In the rows, 128 means zero.
Each path below is one point turned by a fixed rotation once a step. After each direction that follows a path, write how fast that rotation turns it, in deg/step (0 if it stays still).
Each turn is a multiple of 5 degrees from 10 to 175, or 0.
Each row of a path follows its step; steps can be skipped.
Rotation 1:
step 0: [136 125 115 136 128 120 129 119 123 125 123 134 135 130 134 120 123 140
 124 133 131 126 130 126 124 134 133 132 115 130 125 125 120 122 130 130
 129 123 130 119 130 132 130 138 132 133 129 133 132 132 140 132 134 133
 119 138 133 117 137]
step 2: [128 132 126 126 127 128 126 119 133 126 115 130 128 129 139 138 127 132
 130 130 131 132 113 123 128 140 127 130 116 121 134 125 138 126 128 124
 131 122 139 119 135 121 120 125 129 119 126 125 129 125 130 132 116 138
 130 125 121 116 125]
step 3: [128 129 116 140 138 146 130 123 125 122 133 128 129 131 139 131 119 134
 135 134 126 134 137 122 131 134 125 142 126 127 128 130 119 126 128 130
 119 135 134 124 135 121 127 124 122 127 128 117 132 124 128 129 127 124
 125 133 132 119 130]
step 5: [143 124 121 132 128 129 123 130 116 128 135 131 134 130 127 134 119 130
 130 129 136 123 123 124 130 136 141 121 127 126 122 127 141 123 144 127
 129 129 129 125 134 120 124 131 120 127 125 130 140 124 128 137 126 132
 133 137 129 118 131]
step 6: [128 127 119 132 130 120 138 125 121 117 120 129 124 130 136 134 120 134
 123 131 120 128 120 128 126 131 123 125 124 131 130 135 136 136 128 118
 126 128 128 133 133 116 133 129 128 125 131 120 137 136 127 137 126 117
 116 128 140 120 125]
step 10: [125 132 115 123 132 136 131 127 122 120 128 133 128 127 123 130 119 122
 127 130 128 128 116 128 122 119 138 123 132 133 137 130 142 124 124 126
 121 132 132 128 129 122 135 142 129 132 120 124 140 114 125 134 127 134
 129 133 128 129 119]
step 11: [138 132 116 125 128 126 136 128 139 124 119 130 134 131 132 133 120 144
 139 131 129 133 118 128 127 123 135 119 127 129 135 127 126 138 140 124
 135 128 133 121 128 124 128 125 130 132 117 119 131 139 126 125 133 127
 127 129 123 122 129]
step 15: [129 139 116 135 128 139 134 130 125 128 122 140 133 133 136 135 122 134
 124 129 118 127 116 129 111 131 122 133 125 129 133 123 129 128 124 129
 135 117 134 126 131 131 131 126 132 128 125 125 134 127 124 131 123 126
 134 126 136 136 118]
Speeds:
[128 126 126 129 129 129 131 128 128 132 128 128 128 129 126 128 128 129
 128 128 125 129 129 128 129 130 126 129 126 126 125 130 129 125 126 128
 129 127 126 129 129 129 125 127 128 126 129 127 126 127 133 130 125 128
 127 130 125 126 127]
20
[128 129 128 128 127 126 124 131 125 126 127 129 128 130 129 127 128 130
 130 129 127 129 128 127 128 128 128 127 132 127 128 128 127 127 125 132
 129 128 129 125 131 125 127 125 129 128 131 127 126 126 127 130 127 126
 130 128 126 127 129]
35
[128 125 128 130 128 128 126 128 127 128 131 130 128 127 129 124 128 127
 129 127 130 127 129 128 130 126 127 128 128 126 129 128 127 128 132 129
 128 129 128 127 128 127 129 126 124 129 127 129 130 125 132 127 129 130
 128 127 127 126 124]
160
Rotation 2:
step 2: [134 128 115 134 135 129 114 123 139 131 127 131 129 136 116 124 134 119
 133 134 128 120 127 125 135 119 133 132 128 120 132 138 134 135 128 125
 131 131 127 125 129 124 126 127 134 126 123 125 131 125 123 118 142 123
 109 132 126 122 137]
step 4: [130 129 116 122 124 124 139 119 130 119 120 133 128 121 132 137 124 122
 126 128 131 115 120 138 128 130 125 132 120 139 128 118 132 126 132 134
 122 129 112 131 133 120 133 118 139 129 126 127 130 126 138 135 135 120
 128 134 128 129 138]
step 8: [123 126 118 129 124 122 124 127 132 128 126 144 134 119 126 124 135 116
 137 129 129 129 130 116 131 127 126 128 109 127 121 116 136 126 127 126
 120 120 132 129 131 122 134 131 124 131 130 128 135 118 125 126 129 127
 114 136 133 141 126]
step 9: [138 125 122 125 129 127 130 134 136 140 127 137 134 133 122 118 125 130
 133 122 141 130 129 120 133 138 114 134 129 137 119 145 129 125 131 127
 125 121 133 130 129 128 131 124 140 122 129 130 122 133 132 119 134 136
 122 125 119 125 123]
step 10: [123 114 119 132 125 134 139 113 139 136 130 129 125 125 123 147 130 124
 128 145 129 127 128 132 127 129 126 121 132 130 128 139 132 127 128 134
 129 119 129 130 132 133 130 128 130 122 122 132 140 127 132 128 136 123
 133 138 126 123 124]
step 12: [126 130 134 118 132 129 126 115 124 124 130 141 140 129 126 127 130 128
 127 132 144 120 132 123 139 136 116 128 115 131 130 138 131 113 121 130
 135 137 128 133 126 123 126 132 135 120 124 126 119 128 129 130 130 123
 122 130 125 135 131]
step 14: [123 119 128 131 126 134 123 127 136 137 118 134 132 122 133 127 132 118
 122 144 125 123 117 124 131 128 141 133 119 124 130 125 129 124 128 115
 130 145 128 125 134 120 129 121 127 131 124 134 138 125 130 119 140 137
 129 127 128 124 127]
step 15: [139 124 124 113 128 115 128 133 130 131 132 136 133 114 131 131 124 119
 122 126 134 119 125 115 140 133 126 127 129 127 129 129 127 130 118 130
 141 126 127 126 127 123 135 117 136 128 127 122 128 126 121 134 120 132
 123 132 118 132 136]
Speeds:
[130 127 128 128 125 131 129 126 127 129 128 129 129 128 127 128 125 130
 131 129 126 129 124 127 126 129 125 130 129 130 130 126 131 128 130 125
 129 132 128 129 131 128 127 128 130 130 129 127 126 130 128 127 128 128
 127 125 128 130 128]
140
[130 126 128 128 130 128 130 127 127 129 126 126 128 130 127 130 128 127
 126 132 128 129 126 128 128 127 125 127 130 126 128 129 129 130 128 124
 129 127 129 128 126 126 127 129 128 131 129 132 131 125 127 128 127 129
 128 125 129 123 128]
95
[128 130 131 125 126 125 126 130 126 130 127 129 130 130 127 128 128 130
 128 130 128 128 128 129 128 131 126 128 128 129 127 130 129 129 122 127
 128 126 129 127 128 126 127 128 128 127 128 127 130 134 129 129 128 129
 129 128 126 128 130]
120
